Each path below is one point turned by a fixed rotation once a step. After each direction that follows a path, write how fast that rotation turns it, in degrees a step (0 if it stays still).
Each turn is a multiple of 5 degrees from 10 to 175, or 0.
Each row of a path follows its step; steps can be skipped.

step 0: [-9 23 -5 13 22 4 -21 11 5 14 5 -23 -3 -14 9 -4 15 -20 11 -8 -8 13 -9 -23 3 -13 -10 0 1 -3 7 22 -14 0 9 -17 17 6 -15 -8 -21 -5 -16 -39 -21]
step 1: [0 -30 4 8 10 -11 15 30 18 -2 14 -27 8 6 3 0 1 -13 1 -30 -5 1 -19 -23 5 -19 -10 -6 -18 0 -14 9 -4 -11 18 -24 -8 -10 -12 -15 -15 -3 2 -19 16]
step 2: [-8 -25 3 8 -2 4 25 7 7 27 18 -18 0 8 8 8 -18 3 -1 -11 12 7 21 5 -16 -18 -17 -17 5 -5 -8 -1 -4 12 2 -13 17 -12 -50 7 1 12 -6 -5 17]
step 3: [2 6 -27 3 17 22 -5 -3 0 20 -9 -3 9 5 25 -14 9 -13 -19 -26 20 4 17 23 -12 -34 -16 -7 -2 16 17 4 -11 -15 -12 -6 9 0 -17 2 13 2 -1 -15 10]
step 4: [-20 13 0 3 22 5 -4 -10 -18 6 0 -10 -5 -6 9 -8 14 -4 -14 -22 -1 -8 -4 -2 -14 -19 -1 -32 -33 13 -20 27 -14 -9 10 16 7 18 -1 -14 -15 18 -12 -25 6]
step 5: [-5 -15 5 -15 16 -18 -5 25 -9 15 3 -21 -13 -15 -4 18 0 -2 -5 -16 -2 5 -23 -3 -8 -4 21 -20 -6 17 9 -5 -10 -2 -8 -13 -10 17 -27 3 -30 25 4 -26 9]
step 6: [-11 -10 -6 9 18 -12 1 24 -7 17 21 -20 -4 -1 15 2 11 -31 -1 -23 -19 1 7 -11 -16 -9 -4 16 15 5 6 22 12 29 -16 -20 5 -4 -29 7 7 14 4 -11 -12]
step 7: [7 -1 2 17 36 -10 1 6 5 4 19 -6 14 34 4 -3 -11 -3 -12 -40 9 1 -3 -2 4 -18 -31 -5 -2 9 -14 9 -13 11 -21 -16 8 -14 6 -13 7 7 9 -21 1]
step 8: [-11 -10 13 -13 35 0 0 -18 14 13 19 -21 9 3 -5 -14 4 3 -6 3 9 9 32 15 -1 -17 -1 -16 -4 1 -12 3 -26 8 -6 -2 15 -6 -7 -8 -26 10 -15 -22 28]
step 9: [-31 -5 -11 -5 7 -12 -23 5 14 23 15 -8 -6 -7 5 3 31 -30 -15 -17 16 3 12 8 -1 -1 3 -8 -9 7 9 -9 -12 -33 3 4 -3 -18 -25 16 -10 6 -4 -24 8]
[-5 0 -3 8 3 1 -5 0 -3 -1 -12 3 13 4 1 -2 1 -1 -4 4 5 0 1 8 2 0 0 -2 0 0 0 -1 -15 8 0 5 4 0 3 -1 -3 2 -6 3 1]
80
[7 1 -6 -3 3 1 -2 4 -1 0 -6 2 -2 -3 5 4 15 -7 -4 7 -4 2 6 -5 1 0 -5 1 7 1 1 -4 -2 -1 -2 3 8 -3 -7 4 9 -2 3 -4 -5]
115
[1 -2 9 8 -1 3 -2 2 -3 -5 4 -2 0 -6 1 5 -1 2 1 0 -2 -3 -2 -5 0 -2 -4 2 -10 4 -4 -6 -5 -1 -2 6 11 0 4 -4 3 3 12 3 9]
120
[-9 -1 3 0 -4 -2 8 9 -3 -5 -2 -6 5 -2 -10 7 -4 -4 -7 3 -2 5 -5 4 -7 0 0 2 1 0 2 3 2 -4 -4 4 0 -7 -1 7 5 -6 -4 -3 3]
90
[3 0 -2 2 -10 -4 -1 5 1 -2 0 3 6 -3 -2 1 7 -2 6 -8 -10 -4 0 -5 1 2 6 -6 -1 -2 0 2 -4 -3 -5 0 -1 -8 -7 4 -12 2 -1 9 2]
85
[4 -5 -4 1 5 1 -1 2 -7 2 -4 -9 -9 4 -6 5 -4 -6 0 -3 -4 -7 9 6 1 7 -9 2 -9 0 4 1 -4 -3 0 -5 1 2 1 1 -7 -4 -2 3 -2]
0

step 0: [-8 -11 9 9 33 -11 24 26 -18 -7 -10 15 5 27 9 1 1 7 5 -15 8 10 11 16 -27 -5 7 -12 0 10 2 9 -19 10 33 6 7 -17 3 0 15 30 -9 24 27]
step 1: [16 8 -19 14 10 -2 -12 -22 4 20 -7 11 -6 5 48 14 11 -1 11 16 9 19 -17 -17 6 0 21 -16 -8 0 15 19 14 -29 -4 4 -23 16 24 18 -4 -7 -3 12 5]
step 2: [-3 -12 -14 10 -29 14 12 17 -12 0 14 4 -34 -25 16 -10 -5 -2 19 -22 -4 -15 47 -3 -8 -17 3 7 11 7 8 -16 -4 1 4 15 -6 12 8 8 22 27 -15 8 -6]
step 3: [-10 -13 18 4 3 -7 -11 8 -7 31 -15 21 -4 24 18 4 -1 16 -4 7 -16 -2 -17 -27 -12 2 -7 -22 9 31 -9 -4 7 30 10 7 7 -26 30 8 -10 17 9 2 10]
step 4: [16 -7 -19 12 28 6 17 11 -9 16 5 -26 -7 -8 12 -3 -4 6 23 8 5 2 -11 5 -36 8 20 23 -11 7 22 18 12 -8 -21 1 -7 8 10 23 -17 13 -28 -15 -19]
step 5: [-25 16 7 13 -1 -7 -6 20 -8 -12 0 -2 -1 15 43 -19 -17 -2 1 4 -11 -18 20 -16 5 -18 8 -30 -15 1 6 -18 -8 14 -2 26 -6 12 -33 5 -3 11 -8 21 -9]
step 6: [-10 0 -9 10 -7 6 -3 -14 -9 17 -18 -18 1 0 0 13 12 -6 21 20 -22 -24 4 1 14 27 20 -8 1 26 -16 13 30 19 12 22 -20 -4 35 -16 6 5 -3 -25 2]
step 7: [-10 -24 -5 -5 -18 3 25 16 9 -1 23 -26 14 -10 -3 -7 -4 22 1 10 -8 38 11 2 -13 5 10 -10 -11 32 37 -9 8 12 -2 3 6 -2 -21 19 -10 23 -12 4 12]
step 8: [2 23 -2 29 28 13 -26 17 -12 0 5 -30 -1 16 12 -10 -6 -13 -34 6 -32 -13 -5 -6 8 -10 7 -11 -7 6 6 21 -15 -6 0 27 2 -13 14 19 13 -4 12 8 17]
step 9: [-14 -30 11 -6 3 -24 25 -2 -25 -6 6 -4 13 5 -5 16 7 -10 17 -13 -7 -1 7 0 6 16 16 -13 8 6 6 16 -2 -15 15 26 -38 25 4 11 12 -7 -40 -12 1]
[-7 0 -6 -1 2 5 4 2 6 -2 -5 -3 7 -2 3 -9 -2 -6 -2 5 4 6 -2 6 6 8 6 -3 -6 -1 -1 2 6 3 3 6 5 -7 -5 -7 5 1 1 0 -7]
45
[7 -1 9 0 1 -5 1 -5 6 -2 14 3 4 0 4 -4 0 3 2 2 3 3 -3 0 -1 7 6 1 4 8 -7 6 4 -6 -5 -1 -4 -3 2 -8 -4 5 -3 1 1]
125
[-4 4 4 3 -4 1 -4 2 -1 2 -2 7 1 4 4 0 -7 -1 -6 0 -14 5 0 8 -3 -2 3 4 -2 -2 -4 2 -6 5 3 -2 -1 2 0 -6 -7 4 6 13 1]
145
[-6 -5 -1 12 -1 1 -2 -2 -2 7 2 0 -3 5 1 3 -5 -2 5 3 -6 3 0 -2 -5 -9 2 -2 -1 8 0 8 8 -5 3 4 0 -2 -7 3 8 6 -6 -2 2]
0
[-1 -1 6 -2 -3 6 4 0 -3 0 -4 12 -2 2 10 -3 -1 0 4 -3 4 3 -5 0 -2 -7 -2 6 6 -2 7 0 2 -3 -5 4 8 -2 12 -4 5 -3 -3 1 -7]
35
[-10 8 3 3 -5 -1 1 5 -2 -3 -1 4 1 3 -1 3 -3 10 -12 0 8 1 2 -1 3 4 2 -3 3 -3 -1 -1 8 0 1 -8 2 -2 0 6 0 2 -12 4 1]
155
[-1 1 -3 -1 2 -5 -5 -1 4 0 4 1 2 -8 -6 -11 5 1 4 0 -4 10 4 -5 2 -6 0 7 -3 -1 6 2 3 5 4 -6 0 9 2 2 -2 1 -9 3 -7]
135
[6 6 6 -3 6 9 -2 10 -5 5 3 4 0 0 -6 0 -1 -1 2 -1 -3 11 4 0 -3 8 -5 0 1 5 1 4 0 4 -2 -1 6 -7 -4 7 -2 -1 3 -7 1]
90
